In the rows, zero is written as 128.
which system made each run
path 1, lemab (10 x 22)
[[153 146 104 115 114 141  82  78 151  70 154 159 138  75 127 120 127 171
  183 194  81 159]
 [122 133 124 104 171 171 103 125 144 159 166 160 142 152  66 134 156  98
  211 134  84 169]
 [ 92 134 169 111 180 118 208 180 108 140 113 182 154 155 113  91  83 108
  150 100 125 163]
 [175 149 141 134 169 102 124 144 113  97  54 165 164 117 106  83 115 113
   47 111 182 123]
 [150 109 127 159 155 117  77 114 144 164  98  45 101 172 123 156 156  83
   47  95 165  79]
 [ 92  72 119 139  60 109 159 149 123 138 126  41  75 149 203 125  93 166
   93 129 108  71]
 [138 119  74 107  24 123  75 115 127  71 164 140 138  47 167 138 140 174
  144 176 112  97]
 [102 167 126 129 121 157  66  83 150 146 223 146 142 105 110 202 173 105
  233 160  75 163]
 [ 79 179 167 133 157 141 211 156 118 153 136 203 137 157 108  96  80 141
  236 118  60 205]
 [175 165 116 134 190 142 163 162 111  93  48 252 183 112  62  50 134 110
  105  98 178 171]]
path 2, mina (10 x 22)
[[157 180 121 158 178 167 146  88 138 129 111 151 114 117  98  99 149 165
  120 130 143 163]
 [145 113 106  99 160 151 198 102 128 164 121  93  94 155  96 116 136 139
  103  96 165 123]
 [133 105 133  83 131  90 171 124  87 120 120 102 100 132 155 143  95 158
   62 153 166  99]
 [160 110 134  81 117 122  67 154  92 121 129 135 122 120 118 147 153 146
   76 181 135  97]
 [130 100 127 100  88 128  89 154 100 155 144 136 123 161 106 172 154 110
  178 148  86 122]
 [ 89 128 157 154 111 119 141 172 107 113 143 188 152 119 161 149 108 122
  201 152  90 169]
 [143 151 139 162 168 150 132 127 153 100 122 191 181  92 108 109 139 102
  172 116 150 191]
 [143 129 119 160 194 137 172  81 165 146  90 100 126 166  95 109 115  85
  139  73 146 164]
 [126  98 124 149 157 114 194 127 135 120  73  79  94 152 166  81  88 149
   53 107 162 108]
 [168  73  99  93 106 127  91 128 130 106 119  75 118 102 148 115 148 149
   29 149 175  63]]
path 3, lebet (10 x 22)
[[ 87 109  89 162 105 164 103 176 100 110 149 179 121 102 172 155 173 125
  134 158 129 111]
 [118 168 174 147 110 122 130 100 145 155 197 105 149  95 128 189 141 121
  173 114 143 149]
 [143 155 115 135 128 113 179  89 137 125  86 136 120 155 104  99  83 145
  186 108  92 168]
 [142 112 103 139 184 192 134 158 136 127 107 173 127 129 105  75 171 137
  111 134 140 147]
 [127 109 158 100 156 134 134 137 141 174 160  71 129 141 112 138 146  97
   77  93 180  98]
 [128 109 126 104 116  60 168 113 113  98  85  90 113 136 161 109  55 146
   88 133 128 101]
 [153 131  92 124 107 135  54 125 109  81 116 160 121  92 142 130 153 156
   94 191 119 108]
 [103 140 137 128  92 130  80 119 110 171 187 106 114 144 129 213 170 105
  164 141 104 111]
 [ 89 145 148 134 100 100 201 134 109 127 132 158 135 133 152 135  72 147
  213 130  85 174]
 [166 156 123 147 164 167 123 133 149 103 109 211 176  89  83  84 159 127
  163 126 142 183]]
path 4, vas (10 x 22)
[[104 168 140 175 144 107 149 116 127 111  91 125 110 133 159  97  86 151
  111 124 108 132]
 [142 146  93 152 110 173 106 136 133 138 112 135 113 121 112  93 184 156
  112 113 128 109]
 [112  98  86 134 129 146 125  86 148 137 166  85 104 127 150 167 147 111
  139 130 140 116]
 [101 142 146  94 139 111 154 113 119 110 160 111 112 107 159 118  87 171
  106 162 117 122]
 [146 162 109  83 101 125 100 126 105 126 131 171 140 120  84 113 142 147
  144 147 102 119]
 [ 98 133 119 127 145 124 139 121 106 160 147 148 129 157 116 181 140  80
  167 116 124 136]
 [112 147 174 132 141 114 194 151 123 134 130 133 148 115 143 116  98 138
  122 101 153 146]
 [189 148 114 137 118 122 119 112 131 113  78 150 149 114  93 106 143 133
  112 112 155 136]
 [139 112 116 164 163 144 104 102 131 151 121  91  89 163 136 173 160 107
  102 136 142 122]
 [125  86 159 110 109 131 157 158 126 127 147  80 107 120 170 119 112 177
   96 149 139 117]]
path 5, Pozo (10 x 22)
[[ 70 110  96  96 149 177 168 154 128 116 171 154 117  99 151  82 131 155
  127 143 120 122]
 [127 170 138  59 158 105 129  86 121 112 171 145 162  87  99 134 108 123
  112 140 150 126]
 [108 184 139 123 151  97 132 123  93 167 102 132 105 178  98 138 114 115
  110 114 106 113]
 [130 134 115 137  84 143 149 185  89 144 101 157 123 131 128 113 163 147
  103 105 145  98]
 [162 116 121 135 102 121 119 108 124 126 149 117 147  94 137 184 161 116
  113 124 188 124]
 [132 129 162 158 143 116 148 100 130 148 128  78  90 159 149 164 109 145
  133 140 119 147]
 [148  92 109 119 111 153 151 151 117 109 104 144 103 133 135  94 127 180
  146 164 101 145]
 [136  94 105  93 159 144 105 121 129 109 161 159 151 103 120 153 145 102
  150 158 143 145]
 [ 96 146 182 123 170 109 146 142 129 153 144 125 137 154 119 134  97 102
  150 112 109 148]
 [147 135 130 124 105 113 149 168 111 114  68 164 143 131 113  68 108 145
  112 109 122 125]]
path 6, vas (10 x 22)
[[175 118 112 178  78 129 124 135 126 114  61 125 110 141 136 111 142 163
  137 130 114 134]
 [115  82  86 167 151 181 107 135 138 114 141 134 100 128 163 145 170 126
  130 166 130 135]
 [113 105 154 102 141 151 124 117 172 123 186  88 125 105 143 113 113 155
  147 154 106 141]
 [133 127  96  65 122 106 134 113 123 106 119 148 131 133 104  85  89 141
  147 141  86 125]
 [ 91 154 109 113 168 132 104 146 108 149 131 173 139 147 102 131 144  79
  130 116 114 112]
 [103 151 165 144 120 111 153 143 140 166 140 101 146 135 129 135 124  99
  130  68 147 118]
 [151 143 115 150  97  93 156 115 119 105  74 126 136 114 141 109 107 138
  103 102 156 114]
 [144 149 109 172 135 150  80 108 123 127 115 131 103 127 135 152 172 138
   94 146 139 115]
 [121 100 143 134 108 147 136 121 141 153 166  73  93 132 158 158 139 164
  136 147 117 128]
 [132 104 107  77 102 119 153 133 108  87 139 155 133  96 145 113  97 167
  143 173 116 132]]
path 7, Mik (10 x 22)
[[ 86 184 194 129 147 145 153 137 117 158 194 115 108 106 155 141 128 187
  116 155 123 134]
 [188 122 118  74  47 101 144 117 120 122 117 137 159 118  85 112 111 151
  183 115 117 138]
 [128 145  76 138 192 141 124  94  90 126 102 186 107 155 106 165 152  98
  132 157 132 145]
 [111 145 207 145 156 158 167 182 126 177 157 120 133 137 127 125 145 144
  118 108 146 150]
 [190  73 107 107  74  95 167 130 121 109  76 109 152 127 120 115 111 122
  124 102 170 125]
 [144 115  97 141 188 148  71  99 121 110 113 132  99 132 136 149 159 120
   69 175 145 114]
 [ 99 110 191 123 118 146 109 168 147 166 181  72 111 131 150 138 132 150
  132 140  99 119]
 [139  86  94  93  66  81 151 121 109  78 116 143 142 109 155 131  78 139
  175 159 108 132]
 [118 176 113 140 192 149  72 100 129 101 145 196 147 101 106 136 150 107
  146 168 113 154]
 [ 99 147 192 152 142 138 152 166 154 185 146 113 143 161 108 122 125 102
  180  74 103 153]]
path 8, lebuf (10 x 22)
[[152 112 100 137  81  82 153  95 126 124  76  96 114 162 130 131  87 123
  160 109 101 125]
 [ 91 104 102 156 164 179 134 159 114 109 133 173 107 125 167 120 146 142
  139 173 111 146]
 [152 129 143 102 138 152 107 104 169 144 181  97 155  99 102 136 159 121
  129 113 157 136]
 [115 138 128 103 131  71 174 101 114 120  99 116 129 145 130 122  64 118
  135 111 114 123]
 [115 135 127 139 158 157 111 168 110 118 106 171 114 131 134  91 142 152
  103 159 103 129]
 [151 117 121 119 111 136  92 124 142 153 145 106 146 126 106 149 171  93
  116  99 160 103]
 [ 99 131 150 136 106  77 167 128 105 125 121 114 124 135 166 152  81 126
  135 119 128 124]
 [143 142 125 146 126 155 100 140 130 104 114 154 115 111 134  97 141 182
  126 169  98 139]
 [149 111  91 123 128 147 101  96 149 147 145 108 132 137  99 156 163  88
  146 115 140 124]
 [ 86 125 158 124 138 103 188 140 116 138 142 123 130 136 156 139  83 124
  150 119 125 146]]
path 9, lebuf (10 x 22)
[[ 92 167  79 125 115 132 136 106 131 114 141 154 134  99 135 101 122 130
  144 114 116 112]
 [ 99 183 127 147 170 147 115 105 134 158 148 125 110 138 111 132 148 121
  114 107 119 122]
 [121 145 132 120 110 124 178 140 117 164 116 110 117 144 113 105 128 144
  118  87 132 111]
 [128 142  89 124 115 131 151 127  93 116 114 157 117 110 137 126 142 154
   99 131 153 110]
 [143 148 133 134 142 139 109  99 116 154 146 112 104 136 120 173 162 137
  102 143 148 123]
 [145 117 147 106  93 109 170 127 104 147 123 106 110 151 127 145 109 156
  149 133 122 136]
 [147 123 103 111 125 142 138 128 102  98 122 184 132 111 124 126 131 155
  152 170 120 151]
 [152 129 140 124 174 144 104 102 140 146 147 134 141 134  98 163 155 100
  142 132 145 156]
 [132 110 170 120 133  98 180 150 124 136 100 116 144 150 126 116  89 118
  142 103 135 147]
 [148 111 109 136 137 135 129 157 120  84  86 168 140 109 138  86 125 141
   98 147 143 129]]
path 10, lemab (10 x 22)
[[ 70 149 130 143 121 151 156 149 130 151 169 152 131 120 141 131 136 126
  173 110 109 138]
 [124 188 135 131 140 128 161 119 129 118 123 177 155  97 109  96 114 145
  147 109 133 153]
 [147 160 106 133 188 141 128  94 133 139  99 141 124 144  85 113 147 106
  106 105 148 134]
 [114 111 128 117 168 139 169 135 122 162 116  89  89 170 127 113 128 127
   75 109 153 106]
 [147 107 111  91  89 100 148 126 106 111 114  97 111 114 151 122 109 162
   66 138 158  87]
 [142 120 100 111  90 118  74  93 115 118 155 105 112 110 144 189 152 136
  117 169 130  99]
 [102 132 146 127  93 132 119 132 114 149 179 127 104 141 142 179 135 153
  193 162  76 141]
 [134 143 134 125  99 133 162 152 108 112 126 208 160 105 117 120 121 149
  208 146 104 179]
 [157 152 142 152 197 153 125 125 136 122 114 191 171 117  87 130 158  94
  153 121 158 187]
 [136 125 177 150 213 137 174 133 152 161  89  95 124 178 105  98 110 107
   97  88 153 155]]
path 11, mina (10 x 22)
[[173 101 174 115 155 158 110 185 154 126 110 159 171 136  83  84 144 122
  160 130 113 178]
 [136  71  77 137 140 115 175 112 133 110  77 141 143 155 126 133 103  71
  179 102 136 154]
 [ 92 102 150 173 203 132 140 146 146 111 109 111 118 133 181 118 105 103
   80 130 152 135]
 [180  87 137 111 113 125  99 135 171 114 101  77 151 119 117  78 125 126
   92 104 146 109]
 [121  89  65 122  96 105  94  96 131 114 112  84 100 149 153 142 110 111
  121 142  99  84]
 [ 69 127 142 135 120 146  78 166 138 129 180 118 115 112 173 124 130 141
  123 157  85 100]
 [130 154 133 104  77 121  96 128 151 117 165 151 179  84 106 114 129 126
  186 117 100 127]
 [ 92 191 100 158 154 121 126  83 131 130 131 165 132 129 117 138 117 101
  181 111  96 147]
 [ 98 179 155 168 171 148 178 141 141 151 121 139 133 127 125  83 128 136
  114  79 138 139]
 [168 137 108 126 114 110 180  98 130 127  93 103 133 112 113 109 131 132
   80  79 196 109]]
path 12, Pozo (10 x 22)
[[133 118 122 144 110 135 160 114 125 127 152 137 135 112 144 171 136 132
  174 132 149 154]
 [139 131 140 141 169 140 168 108 130 119 121 135 123 131 127 129 114 140
  147 138 136 174]
 [152 111 119 105 168 153 150 130 133 135 111 135 126 145  93  97 135 129
  125 127 131 147]
 [126  93 120  95 148 127 143 148 124 137 124 117 134 141 122 118 127  97
   99 117 153 108]
 [127 118 159 117 124 102 119 151 116 126 123 108 130 132 148 128 114 129
   83 135 140 109]
 [149 125 137 125  93 109  88 133 117 121 115 118 125 129 131 141 129 143
  120 151 114 115]
 [121 121 122 146 100 125  98 135 123 123 131 139 125 133 143 158 133 122
  160 149 105 130]
 [109 138 139 154 127 138 132 134 136 117 140 151 144 116 139 130 124 130
  175 130 109 155]
 [138 145 123 133 146 134 143 113 144 118 117 150 148 118 108 105 122 119
  157 112 130 157]
 [125 131 111 131 167 137 139 119 143 138 111 122 132 140 108 104 133  99
  117  94 143 125]]
path 13, lebet (10 x 22)
[[181 125 134 129  60  98 173 114 142 117  90 103 150 108 118 100 107 151
  144  87 154 135]
 [134 102  49 154 168 157 111  91 138  99 101 138 107 128 137 122 154 106
  105 137 147 121]
 [110 125 167 129 147 153 119 126 139 164 178  64  85 135 149 152 146 161
   95 150 125 114]
 [142 110 113  56  78  87 165 112 109 107 135 124 132 118 124 118  75 162
  158 146 107 125]
 [115 153  95 122 175 138  77 115 109  95 133 201 141 112 116 135 144 106
  144 172 108 140]
 [113 169 196 150 134 137 114 160 118 192 156 119 130 158 104 161 155 118
  139 109 117 137]
 [133 104 129 124  89  97 212 156 118 123  78 141 151 137 129  93  84 123
  160  81 138 141]
 [147 120  95 166 184 157 107 123 150  91  99 158 148  91 135 107 159 102
   85 130 180 140]
 [141 121 158 147 131 131  95 109 152 177 144  26  93 159 131 159 152 132
   77 112 141  94]
 [120  74  91  84  73  96 182 126 108  95 108 101  97 132 175 107  64 172
  137 157 100 108]]
path 14, Mik (10 x 22)
[[ 84 132 100 169 102 134 124 158  98 142 111 141  94 155 167 138 141 127
  121 130 105  95]
 [107 148 125 144  92 142 138 123 137 119 168 130 137  79 155 137 144 148
  137 121 150 124]
 [153 157 118 128 127 118 122  63 150 127 134 106 126 123 103 139 120 139
  162 128 113 146]
 [117 141 118 124 157 143 152 129 113 143 109 141  99 160 113 102 119 153
  139 134  93 138]
 [120 120 112 100 129 147 163 153 117 141 139 150 140 119 111 110 145 125
  119 110 156 120]
 [146 129 132 109 142 109 137 101 121 137 131 108 136 125 116 153 129 109
  102 117 170 123]
 [147 133 151 128 124 108 118 135 108 135 103 114 112 146 131 136 121 150
   94 145 123 120]
 [136 102 111 122  93 140 109 154 115 127 129 136 123 123 139 134 150 138
  126 148 124 111]
 [120 120 126 135 130 129 119 112 130 121 161 130 130 114 147 167 135 120
  152 152 131 140]
 [132 140 158 133 133 123 139 121 128 117 131 138 132 125 125 124 105 150
  161 145 108 163]]

runs to name
path 15 (2 x 22)
[[110 182  85 101 122  78 154  66  99 162 119 106 113 159 100 159 113  90
  107  71 146  79]
 [117 202 144 137 105 109 149 137  68 154 105 137  92 135 130 131 133 181
   63 126 137  93]]

Mik
path 16 (2 x 22)
[[ 84 132 117 112 100 135 102  92 129 141 206  84  84 125 165 182 134 163
  155 176  82 109]
 [120 154 119  93  67 134 145 137 103 121 163 185 137 111 119 128 120 178
  216 167  67 151]]

lemab
path 17 (2 x 22)
[[101 183 105 138 101 151  85 137 101 112 165 180 132  67 148 137 174 160
   90 156 140  94]
 [122 169 134 132  92 130 109  71 145 159 195  98 117 123 116 192 148 140
  200 136  93 145]]

vas
path 18 (2 x 22)
[[129 160  90  74  88 115 147 121  61 117 145 187 129 105 119 150 129 160
  132 163 131 113]
 [120 174 150 117 147 131 128 111  96 155 178 175 145 124 100 192 154 113
  171 143 133 157]]

vas
path 19 (2 x 22)
[[137 194 181 177 197 114 123  66 174 111 131 103 147  93 137 129  97 128
  110 120 155 165]
 [155  97 111 134 144 139 148 128 159 140  61  69  90 182 111  54 107 143
   95 100 102 116]]

lebuf
path 20 (2 x 22)
[[100 164  92 144 129 162 149 101 119 128 173 156 123  84 142 148 165 146
  121 124 168 124]
 [139 170 137 112 136 132 151  59 140 139 170  96 115 110 114 154 129 162
  143 136 139 147]]

vas
path 21 (2 x 22)
[[127 148  79 136  85 120 126 128  51 104 118 194 109 107 157 180 153 155
  114 170 146 108]
 [164 157 172 155 127 150  94  97 131 167 168 108 113 133 111 208 181 148
  155 157 132 161]]

lebuf
path 22 (2 x 22)
[[ 78 109 113 111 135 115 110 116 128 107 172 111 114 116 176 151 101 121
  130 165 105 106]
 [110 161 151 102 122 134  82 124 147 129 170 127 131 120 118 107 116 152
  155 155  66 130]]

lebuf
path 23 (2 x 22)
[[127 122 102 128 176 137 105  75 139 131 139  94  97 143 136 158 138 117
  100 148 134 119]
 [115 121 159  99 121 130 130 153 126 142 136  94 107 148 133  98 108 164
  111 139  93 115]]

mina
path 24 (2 x 22)
[[132 115  83  90  96 122 162 155  96 117 101 164 135 125 121 101 130 131
  110 114 147 100]
 [120 156 121 141 150 124  78 105 129 135 156 146 151 112 121 175 156  85
  118 128 154 124]]

vas
path 25 (2 x 22)
[[153 118  97 159 128 131 135 138  97 110  87 186 146 122 127 158 165  97
  129 126 171 141]
 [149 115 183 174 154 131 141 128 143 145 125  87 127 133 144 166 137 120
  111 122 170 154]]

lebuf
path 26 (2 x 22)
[[151 117  79 128 112 176  98  99 160 123 132  91  88 116 128  89 160 185
  108 148 107 108]
 [ 89 103  84  82 126 135 120  89 135 126 196 105 109 117 147 163 129 123
  151 159 110 108]]

Pozo
path 27 (2 x 22)
[[ 66 120 106 112 135 143 137 134 115  88 163 133  90  98 192 102  97 187
  105 194  95 107]
 [131 184 132  61 136 132  77  93 118 108 196 171 147  87  95 143 135 152
  156 187  92 138]]

Pozo
path 28 (2 x 22)
[[112 187 163 112 154 100 128 109  96 160 151 108 116 130 126 166 129 129
   61 124 164  98]
 [174 156 156 111  75 109 121 152  86 150 101 124 118 144 101 125 140 178
   99 134 120 109]]

mina
path 29 (2 x 22)
[[132 125 119 122  74 123 154 163 126 137 104 137 146 128 117  90 131 127
  147  85 124 111]
 [116 133  89 160 143 120 116 105 131 106 114 150 140 112 140 148 137  85
  128 117 151 122]]

vas
path 30 (2 x 22)
[[142 129 103 105  96 132 121  97 154 129 151 114 140 112 106 127 132 128
  168 121 116 126]
 [ 88 132 110 111 164 136 139 119 124 120 150 153 125 127 134 127 110 116
  160 147 103 144]]

lemab
path 31 (2 x 22)
[[145  99 145 102 155 154 127 131 123 117 156 141 121 118 135 144 137 159
  138 189 125 164]
 [171 113 137  76 138 113 117 109 134 123 137 129 154 125  88 137 119 117
  158 140 126 150]]

lebuf
